Each named turn below is shown by a few rows before and after it. Which turns, in which order, take the first row of each later pair to the second? The first pair is answered.
C (before -> after):
[  8   1 -12   7  11  -8  -4   7 -15 -12   9   8  -1  -4   1  24  12  20
 -20  41 -23 -13  33  -8   5]  ->  [  0 -14  -8  10   1 -15  19   2   3 -17  28  14 -13 -30   6   5   9  17
 -29  18  -4   4  23  27   8]
[ 30  22 -11 -11 -13  15  21 -38  11 -34  24  -9  16 -10  29  -6   7  -5
  -8  16   1  17  13  28   5]  ->  [ 27  29 -11 -12 -11  14  14 -39   4 -35  19 -19  25   8  28  -6   9   2
   6  13   1  13  13  15   5]
[ 11  14 -16   2   4  -1   1 -39 -28 -21  14  24  -9 -30   6   0  13   4
  -3  40  20  -9  12  16  16]  ->  [  8  13  -6  -2  -5  -2  11 -47 -26 -17  20  12  -4 -29  10 -17  12   0
   6  29  30   3   3  30  15]
P (before -> after):
[ 16 -13  -5 -10  15  17 -14   1  14  12 -17   2  -9  12   2  -6 -11  -4
   5 -15  -8  -7   9 -14  -6]  ->  [ 13 -13  -6  -9  14  20 -15   4  10  12 -18  -2  -7  12   1  -9  -6  -3
   5 -18  -7  -9   7 -16  -7]
[  6   5  -9   0  -8  -8  10 -24  -3 -30  22  21   6 -36   8  11   3  17
 -22  29  20   2  18  28  18]  ->  [-15  17 -18  -6  -1 -31  28 -29 -33 -13  27   2  19   2  14 -18  12   7
  -1  29   7  -2  15   0  22]
[10 -8  6  5  8  3 -3  8  6 13  6 -3  1 -1 11 -7 -1  0 -4 -7  0  4 -6  7
  8]  ->  [  8  -9   9   5   6   2  -1   9   6  12   9  -4   5   4  10 -11   0  -1
  -5  -8  -1   6  -4   6   9]
[-22 -23  -1  10  13 -16   1  -9   0  15   4  -1 -13   8  11 -12  -9 -23
  13  -5   2  -3 -14  -7  -2]  ->  [-11 -30   1  15  10  -5  -9  -1  15   7   2   6 -19 -18   0   0 -11 -12
   4  -3   7   2 -21  12  -3]
V (before -> after):
[  4 -22   1 -10 -11   0   2   6   1  10  -1  -2 -16  13  -2  -7  -3  19
  -3 -27   2   7 -21  14   3]  ->  [ 11 -13   2 -13  -1   8 -14   5   9  21 -12  -3  -9  29  17   4  -6   6
 -10 -20 -11  -2 -10  -7  -2]
[-20 -27 -24   5  -3 -39  22  -2   2 -30  45  16   0 -59  26 -16   6 -23
  -1   1   7  32  -8  42  10]  ->  [-42 -41 -23   7  17 -45   8  21   0  23  17  14   2 -24  40 -15  -5 -48
   4 -19 -26  15   4  -3   9]
[-11  -1   9   5  12   2   3   1   8   2  -6  -1  -2  -1  -8   4 -11  -3
   4  -2  -2 -11 -13   0   8]  ->  [ -2   4  11   7  11   8  -6  -5  10  -4  -4   1   2   2  -1   7 -11  -6
   3   6  -5 -14 -10  -1   9]
[  4 -10  -7   0  -2  -5  15 -21  24 -11  30  14 -12 -26  20  -4  11 -17
 -15   7  11   7  11  10   1]  ->  [-11 -22  -4   2  -1 -16  21   1  19  12  24  14 -17 -19  13 -15   9 -17
  -6 -11   1   1   3   7   4]
M (before -> after):
[-19  -5  18 -12 -20 -15 -16   1 -16  17  11 -16  27  18  -7  -6   5   9
  11  11   5 -10 -32  12  -2]  ->  [-23  -7  26 -10 -21 -16 -10  -3   6  21  22 -12  27   6   8 -11   2 -10
   2  -3   6  -3 -31  20   2]
[  6 -11   0  -3   1   8 -10  18   5  21 -32  -8 -10  23   0  24  -1   4
   1  19  -8 -10 -11 -20   2]  ->  [ -6 -27   3   0   2   2   2  23  18  32 -26  -3 -16   7   5  19  -9  -9
  -7  -4   0  -4 -12  -7   2]
[  1   4   0  -5   6   0  30   7  10  20  32 -17  13   6  10  -5   3 -22
   4   8  -9  17 -13  12   6]  ->  [ 15  20  -6  -8   6   6  19   4  -4   7  23 -25  20  21   9   2   5 -13
   9  28 -13   8  -7   3   2]
[ -4  16 -15  -1   3   1   9 -33   3 -12  28  10   4 -15  25   2   9  -5
 -19  24   4   0  25  -6   2]  ->  [-10  12 -27   0   0  -6   4  -6 -35 -15   7   6  -2  -4 -16  -2  19  29
   1  34  -7 -13   9 -14   9]
G (before -> after):
[  5   9   5  14 -20  13  13  -5  -4  -9   9  16  -6  -7  12  12  -1 -20
  -6  10  -4   3  16  -2   0]  ->  [ -3   4   3  12 -28   7  25  -6 -11 -16  12   8  -7  -6   6   2   0 -19
   4   2   3  13   7   5   0]
[  8  -4   3  -3  -7   1   1  16  10  19  -2  -5  10  -5  10  -5 -12 -14
  -9 -23  -3  -8   9 -13  -7]  ->  [ 11 -12   8   0  -7   4   2  12  15  15   5   3   4 -17   5   2 -12 -15
 -14 -24   1  -6   8  -5  -5]
[ 21  19  10  -7 -10  15  -8 -10  -1 -17  -5 -12   7   2   2   2   8   1
   9   2  13  -1   1   7 -11]  ->  [ 15  19   9  -8 -11  11  -9  -9  -2 -18 -11 -12   9   8   2  -2   7   4
  12   0  11   6   3   2 -12]
Pairs:
Each pair is 2 to 3 turns apart.
[-23 -26  -8  20  20  -8  -3  27  11  26 -10  23 -19 -40  -6  24   0 -10
 -28  -2 -14 -22  10  -4   6]  ->  [  0  -2 -12  16  19   8 -24  11  -2   2 -15  17 -10 -28  -4  42   4   7
 -31  27 -14 -28  22  -8   4] => V M
[-10 -12   7  11   7   8   9   3  15   3   7   4 -10 -24   7   9  -1  -1
 -29  -9   5  12  -4  25  13]  ->  [  5  10   1   5   0  12  -2  -1 -19 -25  -8 -12   5  -4 -16   8  12  27
 -12  19   3   4 -10  20   9] => M C M
[ 34  -4  17  -5 -22  25  -8  -5  33 -36  -2  -1  -1 -26  -6   6  -7  15
  -3 -13  18  20 -19  35   4]  ->  [ 27   2  24 -15 -11  26 -14 -17  48 -13  -6 -15  12   3  35   6 -14 -18
  -5 -21   5  17   1   8  -5] => V M
[ -6 -13  -3  -2   2 -14   6  10  -6  16  -8   3   1   4  -7  -6   6   5
   3  -2   0  -6  -1  -8   0]  ->  [ -4  -9  -4   0  -4 -14  13   6  -7   5   2   1   3  -9 -16 -10  12   9
   1   4   6  -2  -4   3   1] => V V V
[ 15  -6  27  13 -34   0  -2 -14  18 -25  -2 -11  -2 -24   6 -16   4   9
  27 -22  41  29 -18  49  -8]  ->  [ -9 -24  27  16 -25 -15   2  15   3   9 -22 -15  -7   6 -11 -33   1   4
  52 -43  20  20 -27  21  -8] => M V
[ -1  33 -24 -17 -24 -15   0  17 -13  -8   1  -2  21  16  -9  -9  -3  -6
  18   5  11  24  -2  -5  14]  ->  [ -4   8  -8 -14 -18  -7  -7  25  31  15  -6  12  16  -7  11   4 -18 -27
  -2 -19  11  28   5   2  12] => P V M
[ 16  -1 -10   5   9  10 -16   4  -8 -28  -6  18   2 -21 -31  36  -2  24
 -19  30   7 -10   9  14  -8]  ->  [-16 -30  -3  11  16  -3  -2  31   5  20 -15  26  -6 -22 -28  25 -11   2
 -22  -6  -8 -16   7   2  -7] => M V
